Each named turn below is shown by a few rows before and after it. Which turns, in which order, take the first row of each later pair to the second? The first pair is answered.
turn Z:
[-24.1  -8.4   4.9  34.9  -6.1  20.7   2.2   9.8  12.9 -15.7  -1.3  -1.3
 -10.4  24.7  30.5  24.3  -0.1 -12.0] => [  5.1  18.1  -8.5  22.3 -20.2   4.6  -3.6  25.4  22.6  16.7   8.1 -11.5
 -25.3  24.8  26.2   3.8   7.0 -12.8]
[  7.9  -3.9  15.2  22.4  -3.3   3.1  17.2  11.9  37.2  17.0   4.3  -8.7
 -15.3   7.8 -12.4 -41.6  -0.8   2.6] => [ -8.6   5.0  22.4  -2.0   4.9  22.0 -15.3  -9.9 -15.3  12.8   5.4 -16.0
 -13.6   1.7  -3.2 -29.2 -29.5 -33.2]
[ 19.9   7.2 -12.3 -12.8   6.8 -30.1   3.5  20.4   0.0   3.7  -3.0   4.6
  19.7  17.1   0.5  18.8   4.9   1.6] => [  6.0  -0.5  -6.2 -15.8  13.5 -18.9  -4.4   8.0 -17.0  -7.7  -6.2   5.0
  23.9  14.6   3.8  29.5  -6.0 -10.2]
turn E:
[ -4.2  -7.4  -2.5   6.0   0.8  -2.5  17.3  20.2  17.0  -0.3  13.6 -12.9
 -11.7   3.8   1.3   7.4  -3.1  14.0] => [-10.6 -15.0   1.8  -0.4   1.5   9.8   9.8   7.5   8.4   0.7   9.1 -19.2
 -21.5  -8.3  -5.9  -5.4 -10.4   3.3]
[  3.9  -6.8   7.7  19.3 -20.0   8.7  10.1  -6.2  36.3   9.8   5.4  -6.1
 -41.0   7.6  -1.8  -1.4   9.4   3.0] => [  3.0  -6.0  13.5  14.0 -14.9   6.3   2.5 -10.5  35.5  16.9   7.3 -11.4
 -42.6   4.4   4.9  -1.3  12.2  -3.3]
[ 15.8  15.9  -3.6  -1.6 -16.6  -3.9  -2.8  -0.1  13.1  12.4  14.0  -4.4
 -19.4   1.8  -1.9  -8.6  18.3 -12.1] => [ 12.2  14.8 -11.6   0.7 -20.6   7.0   1.8  -1.0   9.7   4.9   8.0  -2.1
 -20.4   5.6 -11.6 -11.1  15.7  -8.3]
turn P:
[ 26.3  20.2 -36.2 -20.3   0.6 -23.9 -15.6   3.6 -43.2   8.7  -6.2   1.0
  23.6  -4.7  -0.1  17.1 -12.3  -4.0] => [ 25.2  25.5 -34.5  12.5 -19.3 -18.7 -15.2  29.5  -1.3  29.8  -0.4 -17.3
 -18.2  17.4  13.8   4.3   7.6 -12.3]
[ -1.4 -14.1  -5.8  10.5   3.1  31.3  14.3  -1.2   4.2 -20.1 -15.0   2.7
   6.3  -1.0  11.5  -5.1   5.8  29.1] => [ -1.8 -10.0  -8.1   5.3   2.8  28.5  14.4   0.0  -5.5 -23.1 -15.1   8.0
  13.3   2.1  14.2   2.9   4.2  26.4]
[  7.0 -47.5  15.1  -1.9  26.0  -6.4   7.5 -67.2  28.1  -1.4  11.0 -27.7
  -6.3 -20.4  -7.1  -5.2  -5.6   1.6] => [  9.6 -12.7  -6.2 -27.8  20.8 -12.4   1.0 -59.4 -25.0 -20.5  13.0  -4.4
  34.1   3.1   8.2  39.3 -30.5  -8.6]
turn X:
[ 13.3  15.5  -6.6 -13.0 -27.3   3.1   4.1   7.2  -5.1   7.9  -3.1   0.6
  -2.4  -8.2 -17.4 -28.6  -5.4   9.8] => [  8.7  22.8  -1.8 -15.8 -24.4   6.2 -10.1   4.4 -17.3  13.9   2.4  -9.4
  -6.3  -3.1  -2.6 -19.3 -10.5 -10.4]
[ 12.1   6.0   4.0  12.3   4.7  -1.1  -0.7 -10.4 -11.7  -3.1   7.6   0.1
   1.2   9.1   6.1  16.0   7.7  -7.1] => [16.0  3.3  2.1 15.1  5.0 -4.4  3.3 -8.5 -5.5 -3.4  7.4  3.6  3.2  6.8
  1.4 12.2 12.1  2.1]
[-27.0 -48.2  24.2   6.3  28.8   3.9   1.3  -2.9   4.3 -15.1  -2.1   9.9
  14.4   6.5  19.9  19.4  -0.9   1.1] => [-25.4 -52.6  18.1   9.2  21.8   9.3  14.4  -2.3   9.5 -23.0  -7.3  17.7
  14.6   3.6   4.8   7.1   0.9  14.3]
Pairs:
(2 to 4 turns a pair)
[ 12.6  38.6 -30.5 -20.2 -30.6  -2.0   3.2  20.0 -35.2   7.9  -1.6   0.4
  -2.3  16.1 -11.1 -10.2 -20.9  -6.9] => [  6.1   8.1  13.3 -19.0   8.1 -10.3 -26.9  -8.7  -9.9  36.3  12.0 -32.4
 -20.1 -17.9  10.0 -22.8  -2.9 -28.5] : P then P then X then X
[-12.4   8.3   4.2  -2.0   2.3  -1.8 -14.9   5.5 -13.6   0.2   4.6   1.8
  11.1  16.2  28.7  38.4  -8.9 -19.4] => [-19.4 -12.1  22.6   6.4  10.9  10.9 -23.0 -14.3   2.2   8.3   4.2 -14.8
 -14.1  -2.2  20.4  14.0  -1.3 -25.5] : Z then Z then P then Z
[-13.6  21.9 -16.7  14.6 -29.8  42.9   7.0  15.7   0.9   0.9 -20.6 -13.8
 -29.7  20.7 -14.6 -14.8  -4.2  -4.9] => [ -4.8   0.1 -10.4 -15.3  -5.0  34.9  10.4 -20.9 -17.4  -7.2 -25.1  -2.2
  -5.3 -23.7 -43.8 -30.5 -10.2  13.3] : Z then P then Z then P
[-22.2   8.9 -22.2   7.6 -24.0  31.2  12.8  -3.9 -29.9 -30.4 -17.5  12.9
  -0.9  16.1 -15.6  14.7 -16.2   0.4] => [ -4.6  27.9 -28.9  -7.1 -31.3  24.0  -2.1   0.8 -37.5  -8.7 -11.9   3.4
 -11.4  16.2 -15.7   4.0 -20.0 -11.3] : Z then Z
[-19.7  -1.8  -5.2  17.6   4.9  23.1  25.3 -10.1 -23.5 -33.3  -3.3  15.9
  11.3   1.4  -4.8  28.0  -4.2  -5.1] => [ -5.4  25.6 -10.0  19.5 -17.0  23.5   5.8  13.4 -10.8   2.7  10.0 -15.0
 -32.6  10.8   6.4   5.7   0.6 -32.8] : Z then Z then P
[ 25.7   4.4  -2.7  -6.8  -7.0   6.5  17.3  -0.3   8.8  25.0  19.1  -4.2
  -4.7 -16.8 -23.3 -28.1  12.0  -1.1] => [  0.1   7.9   8.1  -8.1   5.6  15.7  -2.9  -3.8 -25.7   8.7  21.9  -2.4
  14.0   3.6  17.3  24.8  -4.9 -34.6] : Z then X then P
[ -1.5 -17.4   7.3 -11.3   8.8  11.1 -10.1 -25.9  -2.5   5.5  -3.6  -7.4
  -6.5 -29.6 -11.6 -23.8  -0.4   0.5] => [  3.4  -0.6  -4.4 -20.9  11.3  -2.9 -10.6 -17.8 -28.9  -5.9   0.4   9.8
  27.2 -12.8  -1.6   9.8 -10.4   1.7] : Z then P then X
